Look-ups in named tables: a row name and a column name give one cell, copied from the table.

Table Giv
columns: Lapal, Gid, Mep, Desek, Rusa, Vos, Rivu
Ditoga: [651, 502, 624, 497, 614, 229, 494]
Lifigom: [557, 506, 585, 523, 598, 560, 401]
Femovu: [499, 526, 180, 515, 509, 609, 529]
Rel: [370, 519, 487, 494, 420, 469, 694]
Vup: [704, 492, 513, 503, 587, 523, 518]
Malati: [614, 512, 566, 547, 556, 770, 422]
Nog: [411, 531, 428, 522, 479, 528, 511]
Kisuf: [477, 520, 238, 504, 518, 558, 551]

Vup, Lapal => 704
Femovu, Gid => 526
Nog, Desek => 522
Rel, Rusa => 420
Vup, Gid => 492
Rel, Mep => 487

Table Tud
columns: Penarom, Mepin, Zitat, Fufaso
Tenat: [-0.2, 0.2, -0.2, -0.6]
Ran: [0.2, 0.1, -0.1, 0.1]
Zuk: [-0.5, -0.3, -0.6, -0.5]
Roki: [-0.2, -0.2, -0.2, -0.2]
Valef: [-0.3, -0.6, -0.4, 0.4]
Loze: [-0.2, -0.2, -0.2, -0.2]
Bib: [0.1, 0.0, 0.1, 0.1]
Dek: [0.5, -0.5, -0.5, -0.6]
Sibates: [-0.2, 0.4, -0.2, -0.9]
Rog: [-0.2, 0.5, -0.2, -0.9]
Faf: [-0.2, 0.3, -0.2, -0.7]
Zumo: [-0.2, -0.2, -0.2, -0.2]
Reke: [0.5, -0.6, -0.5, -0.6]
Gok: [0.2, 0.1, 0.0, 0.1]

Sibates, Mepin -> 0.4
Dek, Zitat -> -0.5
Bib, Zitat -> 0.1
Zumo, Fufaso -> -0.2
Valef, Zitat -> -0.4
Zumo, Mepin -> -0.2
Zumo, Zitat -> -0.2
Faf, Mepin -> 0.3
Zuk, Mepin -> -0.3
Ran, Zitat -> -0.1
Tenat, Fufaso -> -0.6
Sibates, Fufaso -> -0.9
Faf, Zitat -> -0.2
Loze, Penarom -> -0.2
Dek, Mepin -> -0.5
Rog, Penarom -> -0.2
Reke, Penarom -> 0.5

Zemidav =
|  | Rovuros | Kof | Mitasos | Risol | Riz |
|---|---|---|---|---|---|
| Dag | 7.133 | 51.355 | 33.850 | -46.493 | -19.336 |
| Bizenil | 12.800 | 69.909 | 47.985 | -29.599 | 69.837 |
| Gize | 9.594 | -40.236 | -42.731 | 77.803 | -47.874 |
| Kure | 35.237 | 46.885 | 85.665 | -78.338 | -52.709 |

What is the Risol of Gize in Zemidav?
77.803
What is the Kof of Kure in Zemidav?
46.885
What is the Mitasos of Dag in Zemidav?
33.850
What is the Riz of Gize in Zemidav?
-47.874
What is the Kof of Bizenil in Zemidav?
69.909
What is the Mitasos of Bizenil in Zemidav?
47.985
What is the Mitasos of Gize in Zemidav?
-42.731
What is the Rovuros of Gize in Zemidav?
9.594
What is the Rovuros of Dag in Zemidav?
7.133
What is the Risol of Kure in Zemidav?
-78.338
What is the Risol of Dag in Zemidav?
-46.493
What is the Kof of Gize in Zemidav?
-40.236
What is the Kof of Dag in Zemidav?
51.355
What is the Rovuros of Kure in Zemidav?
35.237
What is the Mitasos of Kure in Zemidav?
85.665
What is the Risol of Bizenil in Zemidav?
-29.599
What is the Riz of Bizenil in Zemidav?
69.837
What is the Riz of Kure in Zemidav?
-52.709
What is the Riz of Dag in Zemidav?
-19.336
What is the Rovuros of Bizenil in Zemidav?
12.800
Which row has the largest Mitasos? Kure

Geta
|  | Riluf | Pufode | Sel | Ritote | Laf | Nif | Pufev |
|---|---|---|---|---|---|---|---|
| Vugev | 18.2 | 8.2 | 15.6 | 27.7 | 1.4 | 0.4 | 12.0 |
| Rotib | -4.6 | -3.8 | -1.1 | -41.9 | -16.7 | -12.2 | -10.4 |
| Rotovup | 34.1 | 0.8 | 1.2 | -2.8 | -3.9 | -2.5 | -35.3 |
| Lub | -3.2 | -1.9 | 0.1 | -33.4 | -14.3 | -10.5 | -6.8 |
| Neme | 13.7 | 7.8 | 12.5 | 21.0 | -0.1 | -0.6 | 11.1 |
| Bap | -0.5 | -1.1 | -0.8 | -1.0 | -0.8 | -0.8 | -1.4 |
| Bik | -36.9 | -6.0 | 17.6 | -5.6 | -6.4 | -5.9 | 54.2 |
| Gamefe | -1.2 | -0.9 | -0.7 | -1.1 | -0.9 | -0.9 | -0.4 |
| Rez | -10.7 | -8.0 | -8.4 | -24.6 | -5.1 | -3.7 | -10.6 |
| Girun | -3.7 | 54.5 | -38.7 | -5.3 | -10.1 | -7.4 | -3.0 |
| Vodor | 52.8 | 0.5 | -1.3 | 1.1 | -1.8 | -0.5 | -57.4 |
| Ziro | 55.8 | 0.4 | -1.4 | 1.1 | -1.9 | -0.5 | -60.9 |
| Pirafak | 42.0 | -1.4 | -0.5 | 1.0 | -1.1 | -0.2 | -46.4 |

Riluf of Lub = -3.2
Ritote of Rez = -24.6
Ritote of Rotovup = -2.8
Pufode of Pirafak = -1.4
Sel of Bap = -0.8
Laf of Girun = -10.1
Riluf of Bap = -0.5
Ritote of Bap = -1.0

Table Reb
|  | Neret | Lotar | Mag | Somak |
|---|---|---|---|---|
| Ridado | 67 | 5 | 110 | 202 |
| Sorukel | 136 | 140 | 138 | 131 |
| Lipav | 144 | 135 | 143 | 137 |
| Gazupi | 138 | 138 | 136 | 141 |
| Dabefef | 134 | 135 | 139 | 137 |
| Mef | 133 | 136 | 138 | 140 |
| Satu | 195 | 24 | 167 | 142 |
| Zadam | 188 | 30 | 158 | 140 |
| Molusab | 140 | 147 | 134 | 141 |
| Pigim | 138 | 141 | 141 | 133 |

Somak of Zadam = 140
Somak of Gazupi = 141
Neret of Pigim = 138
Mag of Sorukel = 138
Neret of Lipav = 144
Somak of Satu = 142
Somak of Ridado = 202
Mag of Satu = 167
Neret of Satu = 195
Mag of Pigim = 141
Neret of Zadam = 188
Lotar of Sorukel = 140
Mag of Molusab = 134
Somak of Mef = 140
Lotar of Molusab = 147
Somak of Dabefef = 137
Lotar of Pigim = 141

Rus
|  | Gok | Kesed | Zum | Nolot | Mol | Kesor | Kilotom | Zelivir | Ketubug | Gagozor |
|---|---|---|---|---|---|---|---|---|---|---|
| Pep | 143 | 132 | 68 | 117 | 147 | 166 | 145 | 127 | 138 | 171 |
| Fusopig | 164 | 135 | 197 | 72 | 172 | 136 | 159 | 162 | 148 | 126 |
| Vil | 142 | 132 | 59 | 119 | 144 | 170 | 144 | 122 | 136 | 173 |
| Ruz | 161 | 132 | 186 | 83 | 164 | 142 | 154 | 153 | 146 | 133 |
| Fes | 143 | 140 | 78 | 114 | 151 | 160 | 148 | 135 | 139 | 166 |
| Mipal | 142 | 130 | 60 | 119 | 144 | 170 | 143 | 122 | 136 | 174 |
| Nefuda | 142 | 133 | 51 | 122 | 141 | 173 | 142 | 117 | 133 | 175 |
| Litol | 148 | 138 | 96 | 129 | 152 | 155 | 151 | 141 | 147 | 154 |

What is the Ketubug of Fes in Rus? 139
What is the Nolot of Fusopig in Rus? 72
What is the Nolot of Pep in Rus? 117
What is the Kilotom of Mipal in Rus? 143
What is the Mol of Vil in Rus? 144
What is the Gok of Litol in Rus? 148
What is the Kesor of Mipal in Rus? 170
What is the Gagozor of Vil in Rus? 173
What is the Zelivir of Litol in Rus? 141
What is the Mol of Pep in Rus? 147
What is the Kesor of Fusopig in Rus? 136

